Each path below is one point turned by a fixed rotation once a step. After each direction that follows a path, write how fast that rotation turns it, in degrees per step (0 if it stays still).
Each turn is a multiple of 5 degrees from 10 to 175, or 0.
Each row of a path follows its step; steps can be skipped.
path 1
step 0: [  1  26  30 -30 -10  -8 -53  -9  -1  10  19  18 -15  18   0 -10  14 -10
  11  25 -16 -33   8 -32  17  47  16 -32 -31  13  39  -9  15 -24 -12   1
 -36  13  17  13 -17]
step 1: [-30  31  -1 -39  14  25 -30  27  20  11  -4  34 -35  10 -19 -27  -4  -6
  -6  -4  -3 -40 -31 -25  21   2  30 -24  -5  17  -8 -10  27 -23  -4 -34
 -11  19 -40  -6  12]
step 2: [-29 -12 -11  11   0 -15 -50  -7  13  27   2 -13 -27  36  24 -18  36  -3
 -12  36  -6 -32 -31 -14  11  13  17  23 -12  -4  25  -4  39 -33  11 -47
   4 -11 -15 -15  -5]
step 3: [ -6  -4  -3 -14 -16   0 -16  10  46  -2   7  -3 -34  22   8  -2  16   8
  11   9  -4 -12  11 -12  15  20  -1  -1 -40  28  29  -5 -16 -11  33 -52
   2  20 -60  36 -36]
step 4: [-12  12 -46 -41  -1 -22 -48  12  43  14   5   0   7 -14  44 -14  15   7
 -27   6  21  21 -24 -32   1  10  -3   7 -14   0  21   3 -10  -4   8 -32
 -39  30 -28   1  16]
step 5: [ -3  29 -23  30  10 -20 -35  23   0  36   1  -7 -12   9   3  -1  35  -4
  -7  -7  31 -26   4 -22  -2  47  13 -16 -34  15  44 -23 -22  -2  -9  -8
 -45  25  -5  -8 -33]
step 6: [-18  36 -29  -6  11  -4 -18  47  32  16  38  19  -2   6 -19 -32 -26   7
 -10  15 -12 -17   1 -67   2  12 -10  -3 -14  32  22 -31  -6 -14 -24 -15
  10  15 -11 -10  -7]
step 8: [ -6  -2 -12  -3   7  -1 -24   4  24 -19  16 -30   6  31   6 -19 -25  27
 -17 -15  -4 -48  14   3  35  -1   4  18 -63  41  50  -6  -5 -18   8 -26
  -5 -12 -15 -15 -20]
step 11: [ -5  25  -5  11 -23 -22 -31  17   9  29  10   0   0  31  31 -38 -44 -30
 -15  39 -28 -27   7 -19  33  40 -18 -19 -27  -6  16  -9 -19 -14 -20  -5
  10  20  -6  -3 -14]
step 12: [  6  39  -9 -29 -25  -2 -15  19   8   9   1  25  25  49  13   7  -1   8
 -29  21  21 -54 -11 -10  -2  25  -5 -48 -10  22 -12   2   1   2  -1 -34
  21  17 -40  -4  20]
Speeds:
[  4 -20  -6   0  -6  -4   8  -7   7  -4  -1  -9  -1   6  -3  -8   1   7
  -6   0  -1   3   5   0   0   0   0   7   2   3  -8   8   2   4  -2  -6
 -19   7  -5   6  -5]  65
[  8  -7   1 -14  -8   6   7   4  -4   8  12  10   1   5  -3  -4   9   3
   5  10   0   0  12  -8  -2  -5  -8  -6  -2   9   2  -4  -4   0   7   1
   6  -3   6   7  -5]  125
[ -4   8   2  -3  -2  -7  -6  -3  -9   9 -11   1   4   2  -9   2  -1 -10
 -10  -4  -3  13   5  -9   2   0 -13  -5  -2   0  -1  -7  -4   2  -3   9
 -15  -3  -5   5  -3]  65
[ 11   0  -3   8   0  11  -4 -11   6  -1  -2   6   0 -10  11   1   1  -4
 -13  -3  -1   7  10   1   4  -6   7  -4   8  -1  12  -7 -10  -1   3  -9
  -1   3   4   8   0]  65
path 2
step 0: [ 12  -3 -29  -8  16  39 -21 -25 -37 -10   5   2  -7 -26  51  15  33 -11
  25   7  -8  -8 -47 -19  -8   6 -21  20  -8  22  20  -3  -8 -32   9   0
  11  32  -5  12 -19]
step 1: [ 16  -2 -31  -2 -22  15  21  10  -4  23  27   4   1 -27  35   4  34  18
  -5   6  -7 -17  13 -29   6 -25 -30  14  45  18 -32   9  -8  19 -22  42
  -1  27  -6   0  25]
step 3: [ 16 -29  15  22 -12  37  -2  15 -29   6   9 -21 -26  15 -32  -9 -28   8
  -4  22 -36 -45  28 -19  25 -14 -25 -11 -17  18  21  -6 -29 -24  21 -17
   3  -8   3  13  16]
step 4: [-13   0 -28  48   8  37 -41  24 -24   6 -17 -19 -20  -3  -1 -27   6  32
  -4 -27 -18  -7  -5  15  -4  -7 -12  21 -22  22 -30 -23  12  22 -11 -28
  13 -32 -15 -16  17]
step 5: [ 30  -5   4  13   9   8 -26 -16  -5 -32  56 -10  -2  -6  31 -26  15   6
  21 -12  -5  -6 -24  33 -27 -21  30  35  -3   5 -18 -13 -45  -5  14   8
  24 -24  16  -5   3]
step 6: [ 36  -7  17   3  30 -22  17  30  39  -1  10 -13  31 -15  27 -10  25  -3
  15  -6  14 -19  22 -15  -3 -16 -13   6   7  54 -18 -36 -11 -19  27  -6
  21  22 -11 -22   5]
step 7: [ 12  -7   8  17  31  18 -19  -2 -21  22  16 -28  14 -43  18  11   4 -43
 -11   5 -12 -18 -21 -22 -15   6  20 -43  14  30  10 -26  16  -5 -24 -12
   8  35 -29  19 -20]
step 8: [-10 -15  -4 -17 -36  17 -35  14  -1  25  38  10 -48 -16   4  -7 -25   8
  10  11   3 -51   4 -22   6  -5   6  -6  23  12  10   3  -1  13 -21  33
  31  31 -30 -11   6]
step 10: [ 32  49  24  -6   6  23   9 -33 -51 -27  11  -1  -8   3 -23  10  -6  20
  13 -16 -14 -42   9   1  10 -28   5 -27  -9  20 -20   3 -29  -2  25 -25
  17 -11  12   7  10]
step 11: [  2  14 -24  16   1  -9 -13  12 -38 -12 -11  26 -17 -33  17 -15 -16  11
  25  -8 -11  35  12 -12  23 -21 -20   5 -12  31 -33 -33 -14 -17  25 -40
   8  12 -40 -18  12]
Speeds:
[ -3  -3   1   9   0   6   3  -3   0 -11  -8   3   0   7   2 -13  -8 -16
  -6   4  -7   3   9   8   5   3  -2   4  10   7  -7  -1  -8   0  -1  -3
   1 -14   1  -9  -4]  45
[ -6  -4  14  -3  -4  -7   3  -2   4  -1   9  -2  -6 -15  -7  -5  -5  -7
   0  -5   9  -8 -13  -1  -3  -3  -4  -9  -4   7  -7  -9   0   9   3  -4
   1  -9  -5  -7  -2]  20
[  5   7  -1   1   7   3   2  -4  -5  -4  -6  -6   8   2   0   0   8   2
  -5   1  -6 -12  -2 -12   2   0  -2  -5   0   9  -8   1  18   7  -9   5
 -10 -13   3   6   4]  120
[  3  -1  -1 -13  -9   0  -2  -3   5   5  -2   4   5   3  -5  -4   5  15
  -5  -9  -3  -2  14  -2  -2   2  -6   1  12   4   4  -4   9   5   8  -4
  10  -3  -9 -12  -2]  155
[ 14  -4  -3   4  -1   6   8  -1  -2   6  -1  -7  -5   0  -1  -2  -6  -1
   3  16   7   8   3   8   3   6   0 -12   0   0   8  -8   8  10   1  16
   1   1  -5  -4   3]  65
path 3
step 0: [ 38   0 -28 -38  13  -9  -4 -16  54  29  16  -8  11  20  -3  37  -3  19
  -1  21  13 -24  -1  33   5  17  18   2   0  14  -6   9  -6 -15 -12  -6
   1  12  37  -9 -18]
step 1: [ 36 -22 -11   3  13  29  39 -16  -4  30 -13 -38  -5 -21 -18 -25 -26  18
 -10 -35   2   3 -35   4  -9  17   2  -9  -8 -11  19  -3 -12 -18  28  18
  23  24 -17   0   3]
step 3: [-17   1  11  -5 -19 -15 -28   5   2 -33  23  17  13   7  -3  53  -4 -18
   9   3 -10 -28 -15  11  21  44  -4   5   7  34  22   4  32 -35  -2  11
  -7  11 -10  15  27]
step 4: [-16 -18  11  -3  15  15  11 -17  14 -20 -12   6 -11  -4 -26 -13 -33  25
   9  24  11  34 -19  14 -15  -9  20  10  14  33 -11 -12   3 -22  25  33
 -42   8  42   9  17]
step 5: [-21 -23  -2  16  17 -19 -14  22  37  32 -36  28  19  -9 -28 -22  32  34
  -6 -28   9  17 -26  15 -22  -2 -12   4 -17 -20  -3 -13 -15  17 -22 -11
  -6   8  -1 -18  14]
step 6: [ 17  10   6  27 -19  -1 -29   2 -11  -8   6  22   6 -14 -14   0  -4  13
 -14  -8 -34 -13   2 -36   7  16   1  49  21 -50 -10  -5  17   9 -11  15
   3  16 -49  20  -5]
step 7: [ 16  29   9 -43  10 -15 -22  -4  12 -15 -10 -21   0   0   3  23  -2   0
   3  38  12  25  36 -34 -23  -3  47  17  11   6   7  -2  35 -14 -25  -9
   6  12  19  14  -7]
step 8: [ 36 -24  -8 -26  12 -14   2 -27  29  -1  18  -7   3 -24  10  -5   0   4
 -50  -1  43  -4 -37  23 -13   4   8   4 -34   9 -11  15  -4 -31 -11  -2
  19 -22  10 -14  21]
step 11: [  2  20  13  -7   3 -21  18 -27  27 -18   8  19  -8   2  -2  32  -6 -36
 -23  20 -36  16 -42  14  18  -2   0   1  13   4  12   5  19 -34  38  25
   9  14  21  24  -2]
step 12: [-16 -17  36 -26  19  13 -12 -20  28  11 -23   4  -6 -20   3 -18  -5  -9
  28 -38   8  11  -2  22 -29   3 -12  -6  -7  22 -27 -30 -15 -29   9 -13
 -29  37  23  14   8]
Speeds:
[ 11   0   2  11  -1  -1  -6   0 -19  -3   0   3   0   0  -2  -1 -15   1
 -12  -4   9   4  -3   6  -1   5 -12   3 -10   6  -3  -2   2  -5   0  -1
   7   4  -8   1   6]  155
[ 4  6 11  0 23 -7 15 -7  4  1  6 -9  3 -2 -8  2 -2  1 -5  2  3  8 -6  1
  4 -2 -1  0  9  6  0  6 -4 -3  0 -8 -5  2  3 -5  7]  100
[  0 -13   9  -3   2   8   1   0   4   0   5   1  -3  -5  -8  13  -1 -13
  -7   3  -4   9  10  -1  -7   4  -3   3 -11  -8   9   2   5  10   9  -8
  -2   2  -6   1  -6]  80
[  2  -3  -4   3   3  -8  -3 -10   4  -9   2  -1   9   3   3 -12   8  -3
  -2  -7   0   2  14  -2   1  10 -10  -3   7   3   6  -3  -8   9  -3   4
  -8  -1 -16   7  -1]  100
[ -6   1  -4  -6 -12  -9  13   3   8  -3  -1   1  -8   5   0   8   3  10
  -6  -2   9   3   0   2  -9   6 -12  -1  11  -1 -10  -1   7   7   3  -9
   8  -3  -2   2   2]  135
[  4   3  -3  11  -2   2  -6 -16  -2  -1   4 -11 -10   7 -15   3   4  10
   7  -6  -2   2   1  -2  -5  -3   2 -11  -4   0   5   2  14   0  -4   0
  -3  -7   5   6  -2]  115
path 4
step 2: [ 39  26  35   6 -19  27  14  -4 -37   9  20  26  43   4 -18  -4 -13  -4
  41 -17  41 -40 -29 -10   1 -10  -3 -32  12 -18  -7  -2  -4  -3  -9 -20
 -33 -22 -24 -15   4]
step 3: [-35 -16  -3  -3 -25   9 -31  18 -11   7  -4  19  11  27 -14   9  -1   1
  25  14  13 -14  45  52 -27  49 -24  18  13  21 -35 -17 -12  14  14  18
  33 -24  -9 -10   2]
step 4: [-17  39 -19 -21  30   7 -11 -18   7 -12 -20 -12  36 -33  -9   9 -15   6
  -7  19  -6  32  11  -6  36  20  43  -5 -10 -19 -33  45  32 -26   0  19
  24 -11 -28  -4  11]
step 5: [ -9  37  -4 -50  33  19   6 -35  16  -9 -25  29 -12  44 -11   2  45  -2
 -12   6 -22 -27  -9  -9  10   7 -16 -24  -5 -18  18  -3 -21  11  22   8
 -31   2  43   9  -6]
step 6: [  7  26  26  15 -32 -35  38 -16 -51  -4 -19  18 -18 -26 -34  18 -16 -24
  45  -1  27 -31 -15 -17   5  -1  -6 -21   5   0  -1  10 -12  12 -23   0
  15   4  13 -33 -25]
step 7: [  1   2  31 -13 -11  -8 -45  12  21  -3  16   9  -3   7  17  21 -21 -33
   2 -25  12  25  26  66 -18   8 -14 -13 -18   8 -32  25 -45  18  -2  -7
   8 -39   5 -15  14]
step 8: [-19  66   7   3 -10  34 -42  18  -4 -14 -19  13  20 -29   6 -31  21 -14
 -13  14  27  27   7 -22   5  20  19  13 -16  -6 -11 -13  21 -48  -3  24
 -14  10 -12 -10  25]
step 9: [-23 -12 -26 -43  29   0   1 -13 -39 -13 -48  13 -13  37   8  52  32 -16
 -15  27  -7  22 -26  13   9  13 -12   4  11 -12   6 -22  12  15  15 -23
  -4  31  19 -14   5]
step 11: [ -7  22  13  12 -16  15   6  18   4   4   5  34  -7  17   3  12  18 -26
  -2 -11 -49  -2  23  30 -43  -7  -1  10 -39  37   7  -8 -42   6 -34 -12
 -12 -54 -12 -18  -3]
step 12: [-18  -6  38  25  -3  23  -5 -15 -33 -32 -21 -19 -12 -32  21 -28   2 -20
   3  36  13  -6  18   4   9   6  39  27   3   7 -21  14  -8 -38   5  -4
   7  17 -11 -26  62]
Speeds:
[ -4  -4   0  14  -4   1 -10   4  11  -4  -4  -4  -8   7   2   1 -10   3
  10   5   5  -5   2   4   0  10  -7   1  -8   2  -1   4   3 -10 -10  -5
  -7 -13  -8  -5   5]  85
[  0  -3   9   0   3 -11  -2  -1   0  17 -11   0   3  -1  13   2  -8   7
   1  -6 -11   4   1   2  -4  -1  -5 -11   5   4  -3  11   9  -1   2  10
  -3   5   1  -7   7]  120
[  0  -1  -3  -2   9  11  -5  -1   0  -8   4   4   2 -11  -1   1 -11  -2
 -10 -13  -8  -6   5   4   5   8  -7   6  -2  10  -6  -7   2 -14   2   1
   6   9   1  -6   5]  85
[ 11   7  -3  -5  -6  10  -3  -9   6  -3  -3  -7   5   5  -1  -2  -6   3
  -4 -10   4   0   5   0 -11  -6  -2   7   7  -6  -8   5   1  -2  -6   5
 -20  -2   8   6  -2]  130
[  6  10   2   2   2   7  -3 -12   4   8  -4  -4  -7  -4  -6  -9  -1   4
 -15  15  -1  12  -1   6  -3  11   1   5   4   2   8   3  -4   3  -1   0
   4   3 -10   2   8]  90
[ -4   8   3   6  -3  -5   4 -10  11  -4  -7  -2   1   1  10   2  -5  -6
  -2   4  -6 -15   3  -5   2  -4  10  -1   1  14   2   8 -13   0  -3  -5
   6   5   7   7  -4]  60
path 5
step 1: [-41  30  19  16  10  -9  -1   8  11  -3  -3  -1   7  10   8  -5  18 -19
  -3  13 -28   5  -3 -32 -20  -8  -3 -21  19  26   7 -39   4 -11  -6 -57
  -6  25 -12   5 -44]
step 2: [-15   5  26 -14  35 -20 -10  22   9  20  11 -12 -24  16  13  -3  33  22
  11   2  11 -28 -27  18   4  29   5   2  33   5   6  18  27  -3 -11 -51
  -7  20 -10 -25 -15]
step 3: [ 12  -1  26 -28  21  -5  10  -7   7   3  -3 -31 -31 -19   9   7  -1  24
  -4  50 -10  30 -38  -5 -26  15   3  24   6  24 -20 -32  18 -13   8 -21
  -9  25  -5  13 -26]
step 5: [ 34 -24   6 -12 -11 -10  16 -12   9  27 -19 -31  -9   6 -11  12  -7  36
  -9  15   6  -1  -6  16   6  21 -11 -10  18 -27  19  -6 -34 -26 -15 -57
  10  11  -3   9 -36]
step 6: [-27  32  11  -6 -29  -3 -10   6  12  -2 -35  -2   5   4  -2  11 -10 -12
 -30  29 -18   1  17 -17   0   2  -8  12 -15  15  16 -21  -1 -10  -6 -56
  -3  24 -14   7 -57]
step 7: [-30   3  12  -5  28  -8   0  12  11  23  23   1   0  23  16 -20  19   5
  -3 -23 -19 -23  -3  -7   3  15 -20 -25  41 -12   7  -5   9  -6  -6 -60
  -4  33 -21  -5 -36]
step 8: [  5  11  14 -20  20   1   5  14  -9  20   0 -23 -23   7  14  -3  26  32
  -5  47  12   3 -13   0 -20  22  21   9   6  40  -4 -24  29  -3  -2 -59
   2   5  -2 -14 -11]
step 9: [ -7  14  43 -24  16 -15  -7  23  28 -20  34 -19 -13 -28  11   4  -5   0
  -6  13 -10  24 -41   0   0  11 -14  16  -2  15 -11  14   7 -12  15 -17
  -2  53 -17   1 -31]
step 10: [ 24 -30  23  -1  -1 -35  17  11   7   7   4 -39 -15 -26  -1  -8 -10  17
 -13  -6  13  14 -28   4 -17  24 -21 -11  32   5  17 -16 -37 -17 -24 -50
  -4   8  11  -2  -6]
step 12: [-23  14   6   8  -6 -20  12   5  22  24  -5   6   3   8 -11 -10   5  -3
 -21 -16 -22 -11 -13 -24  -7  -1 -31   3  24 -14  22 -19  -7   2  -2 -47
 -11  31 -14  30 -63]
Speeds:
[  8   7   8   5  -1   3 -16 -12  -2  -7   8  13  -8  -1   3   6  -1 -10
  -1  -2   3 -10  -8  -9   5   4   8  -2  -8   5   0  -2  -8   4  -1  -3
   4   3  -7  -3  -3]  145
[-17   6  -6  -1  -1  -2 -15   0 -13  13  -5  -5   0   9  -3  -3   8  -6
  -5   3  -8  -1  -9  -3  -3   1   4   0   6 -10   3  -3   1   5  -8   5
   2  -6  -7  -3  -5]  65
[  5  -2 -16   1   2  -2  -8  -5   8   4  -1   7  -1  -9  -2   2  -4  11
  -3  -1  -5   5  -5   0  10  -4  -3   3   5  12   2   5   0  -7 -20   6
  -8  -1  -3   3  -5]  55
[  2  -3  -9  -8  -2  -1   8  -4   2   0  -8   8   6   7  -7   4   4 -10
  -4  -5  10  -4  16  -4   6  -4  -8  -8  -4  -2   6  -5   0   1  -1  -5
   2  -4 -10   3 -16]  60
[ 18  -5   5  -4  -6   1   5   0   0   3  -4   9  -2   2  -2  -8   8   6
  -4  -9  -3  -6  -2   4  -2  12  -3   7  15  -7  -3  -5  -3   9  -5   2
  -4  -3  -2 -13   1]  140
